In the rows, 128 means zero.
Named turns come first, each shown by rows before and after it. Which turns, in which order, take the first row of each pair that follows to the second? Write the first one first, as in the answered first pair.
Rilip:
[120 133 116 137 133 124 116 129 131 119 137 137 134 122 108 139 144 136
 125 127 128 137 126 133 117 116 121 140]  ->  [117 132 129 130 126 124 120 125 129 113 140 141 144 128 102 141 139 132
 126 130 131 135 122 136 129 128 122 148]
[129  81 155 133 100 139 129 114 106 109 129 120 119 154 161 119  81 106
 135 135 126 117 123 130 139 127 113 136]  ->  [139  82 137 145 114 143 125 111 114 124 124 123 102 149 170 123  87 113
 138 130 119 119 125 127 117 113 114 130]
[108 118 170 105 110 114 109 129 128  63 157 120 175 128 116 115 108 102
  96 135 150 134 122 117 163 161 122 135]  ->  [160 108 186 105 111 138 137  98 139 148 126 127 170 165 124 139  73 103
 121 136 118 114 114 130 150 161 126 140]
[138 129 164  99 119 141 143 108 121 146 117 133 126 152 124 132 113 107
 122 147 123 111 119 151 144 155 137 132]  ->  [158 127 128 125 136 152 138 109 133 172 107 133  98 145 142 136 119 119
 127 139 113 118 127 143 103 121 129 117]
seb:
[126 102 109 142 147  94 142 118 136 129 147 113 136 119 127 101 134 111
 126 154 139 116 134 122 117 143 161 139]  ->  [132  99 117 140 141  97 147 112 137 139 142 116 141 127 124 107 127 110
 133 156 133 111 133 127 119 149 165 140]
[126 142 158 119 134 127 134 139 117 142 119 137 148 138 104 129 123 125
 129 113 126 118 126 135 161 148 126 138]  ->  [140 118 133 151 132 144 128 131 126 147 124 143 108 142 142 124 104 127
 139 102 112 120 134 125 122 117 106 128]
[161 125 124 112 126 107 133 111 103 127 115 121 122 116 110 131 131 124
 140 142 129 130 118 143 147 131 144 166]  ->  [168 111 109 128 128 112 125 108 107 126 118 124 100 115 136 125 119 125
 144 136 126 132 125 136 128 111 131 156]
[ 95 122 119 153 133 114  89 149 112 107 149 115 142 100 136  96 121 133
 139 108 148 130 115 116  94 120 142 129]  ->  [106 130 159 121 128 115 111 134 109 138 132 116 176 121 105 115 112 128
 141 121 142 116 101 137 122 153 159 143]
Zuz:
[154 104 123 156 132 132 119 120 126 133 117 120 100 129 139 133 127 128
 136 122 120 133 134 121 107 107 115 124]  ->  [162 113 140 145 136 131 133 114 127 160 100 116 114 136 126 148 125 128
 138 127 115 126 124 135 115 121 120 128]
[147 129 140 142 132 163 134 134 147 152 122 115 124 134  87 133 139 139
 112 109 135 120 112  82 144 120 114 123]  ->  [136 128 153 135 122 163 139 134 145 137 129 112 130 137  82 129 134 133
 109 115 135 121 108  84 154 130 118 126]
[133 118 165  93 112 142 123 123 115 108 123 150 116 152 122 139 114 124
 144 124 126 136 139 121 155 145 118 135]  ->  [122 111 140 114 114 140 112 126 115  89 133 146  97 138 138 134 116 124
 143 119 126 145 149 109 133 125 109 126]
[199 127 141 123 133 149 163 132 121 201  93 128 145 142 124 145 107 124
 142 113 104 120 118 150 116 150 103 132]  ->  [166 108 185 105 101 136 159 133 101 138 122 125 165 149 126 127  84 101
 138 117 119 119 119 149 164 180 102 144]
Vilid:
[166 126 129 120 142 130 145  89 118 174 127 133 154 143 103 167  98 132
 135 124 103 108 116 151 143 157 100 154]  ->  [160 111 137 123 129 131 140  86 114 157 136 133 148 147 114 160  80 121
 141 122 103 108 119 148 145 159  95 154]
[150  83 143 126 114 140 142 110 133 137 119 140 128 154 159 119 100 107
 143 124 117 114 118 122 122 129 136 120]  ->  [151  88 122 139 119 140 135 118 135 145 115 144 117 146 163 117 107 113
 140 120 115 115 120 120 107 114 136 116]
[101 136 102 100 148 119 125 174 101  85 103 140 138 109 111 120 177 157
 118 120 107 129 121 150 133 126 141 124]  ->  [ 94 133 117  91 140 117 127 171  92  78 108 144 147 114 111 119 169 147
 118 125 111 124 119 155 148 137 144 129]
[114 156 145 126 124 118 128 108 118 106 110 135 135 123 102 137 134 147
 121 145 151 115 129 116 168 141 162 144]  ->  [113 142 151 133 112 122 125 103 117  86 121 134 128 129 120 129 115 137
 123 141 152 118 132 108 169 136 153 146]
muz:
[121 123  92 157 145 130  98 122  87 113 144 118  87 107 163 126 162 113
 106 108 112 146 136 103 106  84 131  93]  ->  [122 168  99 120 161 116 112 130  88 142 119 114 136 103 107 148 198 131
  93 124 118 142 118 120 133 122 158 100]
[166 133 100 134 130 137 143 107 152 195  93 134 113 144 126 156 132 139
 141 122 128 122 116 138 104 105 128 120]  ->  [165 124  99 145 128 140 139 108 149 188 102 138 101 145 142 151 126 137
 143 119 125 126 121 130  97  96 123 117]
[140 155 141 137 163 102 139 130 130 202 102 164 126 127 102 115 138 160
 171 119 135 144 139 152 104  89 152 126]  ->  [149 135 153 141 150 112 143 118 128 205 105 166 112 141 118 110 109 147
 182 113 126 142 138 152 104  85 149 133]
[ 93 133 149 115 111 115 135 118  77 107 168 155 144 145  82 102 139 115
 148 140 136 117 148 135 140 145 150 146]  ->  [ 97 119 150 127 104 122 135 112  75 101 176 157 132 150  99  97 122 109
 151 134 134 118 151 132 137 137 143 142]
Then:
(2 to 3 turns a pair)
[131 112 173 109 153 114 160 109 152 153 105 134 182 157 101 130 130 111
 137 154 141 123 123 137 152 171 142 145]  ->  [126  73 178 137 130 128 154 100 147 126 128 137 152 171 149 112  85  87
 147 141 136 123 131 125 141 151 122 145]
Rilip, Zuz, Vilid
[165 137 113 111 127 137 141 121 146 190  79 124 150 140  98 164 110 131
 146 123 119 125 119 138 135 122 140 117]  ->  [138 114  69 152 127 135 106 139 145 117 117 124  98 112 144 132 111 131
 139 105 134 146 143 110 101  77 113  98]
muz, Rilip
[100 130 148 106 118 105 122 133 117  84 152 129 143 141 111 116 134 110
 115 128 151 133 122 130 174 154 127 137]  ->  [168 124 122 128 139 139 145 108 140 193 108 138 111 159 131 151 115 128
 138 121 114 116 120 136 122 126 126 131]
Rilip, Rilip, Vilid
[107 104 143 137 119 118 106 122 136  71 164 126 109 113 162 114  87 122
 136 109 122 133 131 102 125 126 108 119]  ->  [101 106 152 126 116 113 108 127 136  63 165 124 123 113 150 115  94 123
 133 112 126 134 128 103 137 137 112 124]
seb, Vilid
[103 150 122 130 106 105 118 136 100  99 129 125 144 127 112 116 130 101
 108 128 155 134 125 118 144 139 136 116]  ->  [149 141 102 153 117 130 132 113 118 170 103 131 118 146 134 133 108 112
 133 120 127 122 127 126 104 114 131 112]
muz, Rilip, Rilip
[131 134 128 156 122 108 130 117 136  45 140 134 101  92  90 106 132 125
 111 122 136 123 145 114 124 135 123 131]  ->  [159 152  99 161 152 117 135 117 148 101 110 137  93  92  78 126 153 147
 113 122 126 122 139 122  97 121 130 124]
Vilid, Zuz
[106  98 204 132  93 155 110 107 114  93 160 107 180 157 102 126 126 108
 112 157 127 107 152 147 150 145 158  89]  ->  [132 142 123 155 153 153 100 124 143 150 122 101 155 125  85 148 199 156
  99 154 119 114 157 147  92 101 164  63]
Zuz, Zuz, muz
[158  86 132 155  96 162 100  82 129 133 154 123  64 137 195  87  57 123
 161  97 102 110 162 111 103  83  89 163]  ->  [161 190 150  69 147 129 127 100 134 213  89 110 172 130  59 134 155 162
 131 137 118  95 128 155 157 161 155 179]
muz, Vilid, muz
[149 129 101 158 120 135 102 143 136 106 121 135  97 118 146 114 140 177
 131 124  82 153 149  99 129 117 106 121]  ->  [126 140 116 141 116 120  97 152 127  70 132 134 117 110 131 107 154 174
 120 130  98 157 150  99 153 135 112 125]
Rilip, Vilid
[124 155  81 135 186 108 113 161 109 173  93 135 128 118  87 143 212 181
 115 124 151 150 128 126  96 118 140 106]  ->  [ 88 154 118 106 161  95 111 169  89 112 117 132 158 117  66 126 211 162
 104 132 171 154 123 127 145 152 150 118]
Rilip, Zuz
[115 123 121 162 134  98 108 141 150 119 163 123 114 131 150 114 138 129
  84 124 146 142 100  99 103 116 143 133]  ->  [113 140 122 147 144  92 112 142 152 129 153 121 127 125 127 123 157 140
  80 130 150 141  95 104 112 128 151 136]
Zuz, Rilip
[163 111 127 149 122 157 126 117 119 143 116 133  95 118 178 127 100  83
 193 148 118 112  88 101 110 127  55 135]  ->  [103 141 138 117 123 120 108 152 103  67 140 123 142  84 127 109 150  82
 161 156 159 127  85  99 158 162  74 140]
Rilip, seb, Vilid
[157 133 147 108  87  98 161 114 134 133 110 127 156 140 107 121 156 141
 115 134 130 130 163 109 200 185 163 146]  ->  [183 135  78 155 122 115 149 117 156 174  96 126 103 124 139 128 172 172
 121 119 111 135 177  96 129 129 146 124]
Rilip, Rilip
[ 50 176 125 105 121 118  83 160 139 121 124 104 158 122 101 139 139 107
  45 159 162 154 106 105 137 137 127 137]  ->  [107 165  83 138 143 150  97 138 160 210  93 110 114 135 133 162 127 128
  68 149 126 144 110 101  75  96 117 123]
Rilip, Rilip, Rilip
[101 161 106 159 134 112  87 175 139  46 187 148  56  89 149  98 203  93
 111 101 134 149 156 112 101 120 104  86]  ->  [190 180 178  96 135 143 166 113 150 230 105 163 116 168  98 167 160  96
 150 126  84  97 112 162 126 183 147 117]
seb, Rilip
[134  74 170 111  92 147 111  96 131 130 144 130 112 136 155 108  87  75
 157 128 120 149 155 127 146 150 121 134]  ->  [167  92 145 119 118 160 124  88 146 203 110 133 108 140 147 131 104 103
 162 130 102 140 150 136 116 137 128 126]
Zuz, Zuz, Zuz
[137 125 168  95 111 139 145 113 119 136 137 116 151 163 121 149  94 112
 152 140 115 119 118 138 148 152 142 140]  ->  [ 99 133 158  99 115 121 124 139 109  74 160 109 151 135 116 126 126 112
 135 141 139 136 126 126 159 150 136 136]
seb, Rilip, seb
[106 132 151 119 114  89 130 113 136  83 147 107 130 156 127 136 108 110
 118 131 133 118 138 111 138 140 106 151]  ->  [116 144  97 143 145  90 119 126 153 108 133 105 104 136 133 142 136 133
 113 124 132 125 143 105  95 106 103 135]
Zuz, Vilid
[ 62 168 166  94 150  92 113 169 110  46 134 125 156 105  64 106 173 131
  90 164 187 153 119 121 164 162 166 129]  ->  [ 60 166 136 115 160  92  97 179 111  34 139 127 135  93  83  98 179 135
  88 160 188 158 129 111 139 140 154 117]
Zuz, Vilid, Vilid
[106 128 120  95 129 102 128 169  96 106 149 119 158  80  97 142 167 139
 123 151 167 129  96 115 144 147 103 128]  ->  [156 125 127  94 137 123 155 141 108 194 112 125 154 111  98 170 143 142
 146 157 133 111  88 132 125 145 108 131]
Zuz, Zuz, seb
